(in the rows, 128 means zero)
Each path is a new rotation, seen through one point. The rows after it are directions, each followed by how far the rotation turns it, in degrees each step (0 if it stays put).
Each turn is a multiple of 5 degrees from 10 to 175, or 0.
Each row of a path follows its step; steps can be skipped.

step 0: [129 127 124 126 124 128 135 135 123 121 123 127 130 123 132 129 135 138
 131 121 133 150 134 134 125 136]
step 1: [121 127 134 120 140 121 127 136 128 122 122 140 127 128 130 131 133 144
 128 133 129 123 128 131 124 139]
step 2: [136 127 127 130 136 127 123 134 128 135 127 129 124 130 125 126 129 138
 110 128 111 119 134 128 128 127]
step 3: [139 127 125 123 125 130 121 132 116 128 122 120 121 131 124 112 128 122
 133 131 120 128 139 126 120 126]
step 4: [129 116 135 127 115 123 127 128 115 124 124 124 131 123 119 137 139 125
 135 132 133 125 133 134 121 127]
step 5: [121 124 130 128 132 129 135 135 130 128 123 118 132 121 128 144 138 123
 123 127 120 137 126 130 124 142]
step 6: [120 134 130 129 141 122 112 137 129 131 128 129 129 133 131 126 132 123
 126 131 125 125 119 119 117 137]
step 7: [140 123 125 138 125 121 114 128 130 135 128 134 130 134 128 122 139 122
 121 117 124 124 124 131 126 120]
step 8: [135 118 117 126 132 133 135 126 124 122 115 124 129 133 133 121 135 116
 138 121 129 129 127 136 126 123]
step 9: [119 116 118 127 133 133 129 124 118 126 127 128 131 122 132 141 132 128
 136 135 134 114 122 127 127 130]
step 10: [124 118 118 133 125 136 123 132 138 133 139 127 128 117 136 134 125 126
 122 129 118 128 126 123 129 138]
Speeds:
[130 127 127 128 129 131 129 126 128 133 123 130 126 123 130 126 127 128
 128 134 127 126 128 131 126 124]
60
[125 132 128 128 126 130 125 133 132 126 127 129 125 123 129 132 129 132
 130 128 125 127 124 130 129 130]
80
[126 126 130 131 125 126 125 126 126 128 128 130 130 128 125 132 129 133
 125 129 132 122 126 128 127 124]
140
[128 131 126 131 133 131 123 129 124 131 135 125 127 126 129 128 126 128
 125 129 128 127 129 126 128 128]
95
[127 129 129 126 129 124 125 129 129 131 126 129 127 129 128 127 122 127
 129 122 123 126 129 128 127 123]
80
[125 124 128 134 128 126 127 128 127 127 124 128 124 125 127 131 125 126
 130 129 129 131 131 124 131 129]
70

step 0: [126 123 132 116 140 127 132 122 132 137 118 126 133 127 131 120 125 139
 122 123 126 132 130 122 135 126]
step 1: [127 123 126 130 140 115 127 129 128 136 130 131 125 127 138 136 129 133
 127 122 119 129 137 139 122 131]
step 2: [123 130 121 124 123 123 120 126 129 127 134 125 121 133 131 117 125 126
 119 122 118 142 121 134 124 132]
step 3: [135 125 125 124 136 137 129 117 136 126 117 133 136 131 125 124 130 133
 120 126 119 137 124 133 133 127]
step 4: [134 126 128 132 137 116 126 132 115 139 123 137 133 128 128 130 128 130
 131 133 117 133 126 137 129 126]
step 5: [132 123 127 124 121 124 124 138 127 136 127 126 125 142 127 124 115 129
 120 120 121 133 125 124 119 130]
step 6: [126 122 126 121 126 135 122 128 139 125 119 139 135 129 129 140 132 130
 123 123 120 137 126 128 121 130]
step 7: [114 127 134 123 136 119 122 131 122 134 120 135 134 124 128 123 130 126
 133 132 122 137 119 128 130 124]
step 8: [127 124 134 118 137 122 129 130 128 135 123 126 127 135 133 121 118 135
 121 116 122 125 134 120 130 124]
step 9: [127 124 122 121 129 121 127 127 134 130 127 130 124 121 139 140 133 135
 122 119 119 135 133 135 121 134]
step 10: [117 128 126 128 134 125 119 126 132 128 128 124 123 130 127 117 129 128
 128 128 121 144 117 138 127 129]
Speeds:
[127 129 124 129 134 128 128 131 125 131 129 129 131 129 131 127 125 128
 125 130 132 125 129 128 128 122]
100
[131 128 131 129 130 129 125 127 136 127 130 128 129 132 127 130 127 130
 130 127 125 125 131 129 128 122]
140
[129 123 130 128 128 123 130 127 130 128 124 132 126 128 132 128 125 127
 124 129 126 133 125 129 128 125]
0
[126 128 130 128 128 134 124 127 127 126 127 124 131 125 128 127 129 123
 126 131 125 133 131 128 126 124]
95
[125 130 124 127 122 124 128 128 129 129 129 127 129 127 127 125 125 130
 133 132 125 130 130 128 128 125]
135
[130 126 130 128 126 128 129 131 125 134 131 124 123 128 128 133 127 130
 126 127 127 129 133 129 125 127]
95

step 0: [128 125 133 130 122 123 126 124 125 126 129 127 126 125 136 119 142 122
 128 132 133 133 127 139 130 112]
step 1: [138 115 119 126 132 121 126 138 128 140 130 126 132 130 130 132 126 130
 132 118 132 134 134 133 128 133]
step 2: [128 136 131 125 125 129 131 125 124 121 122 114 128 130 134 131 130 145
 133 123 135 120 127 125 120 131]
step 3: [134 123 140 133 125 124 129 122 121 134 132 136 129 121 136 131 132 129
 131 139 126 122 123 136 128 118]
step 4: [135 124 111 131 125 129 126 142 126 138 126 127 132 124 130 130 118 127
 131 134 130 129 125 126 125 136]
step 5: [121 137 131 118 123 132 141 126 130 121 123 122 136 130 130 136 125 136
 134 131 127 131 125 117 126 122]
step 6: [133 124 132 124 133 130 130 122 129 129 126 142 130 131 134 126 128 115
 128 131 126 117 115 132 129 118]
step 7: [128 125 118 123 130 126 119 129 126 134 124 128 135 132 124 133 122 127
 121 133 121 131 124 124 131 147]
step 8: [114 132 132 128 126 131 131 127 121 111 126 119 135 128 127 124 135 124
 129 130 122 127 129 117 127 125]
step 9: [123 117 133 129 137 127 130 126 130 137 140 135 126 133 126 125 134 116
 130 127 132 124 122 126 137 123]
step 10: [127 131 115 134 136 121 121 123 128 131 127 123 126 136 121 121 121 133
 127 122 130 134 123 123 125 141]
Speeds:
[121 127 129 126 128 126 120 130 130 127 127 129 131 129 124 127 131 127
 127 125 128 128 125 128 129 127]
35
[131 125 128 127 125 127 125 127 124 134 124 127 127 129 124 125 122 125
 127 127 128 132 128 127 127 127]
120
[128 127 129 129 129 127 125 129 131 127 127 130 128 129 131 130 126 127
 128 129 132 132 130 125 122 135]
125
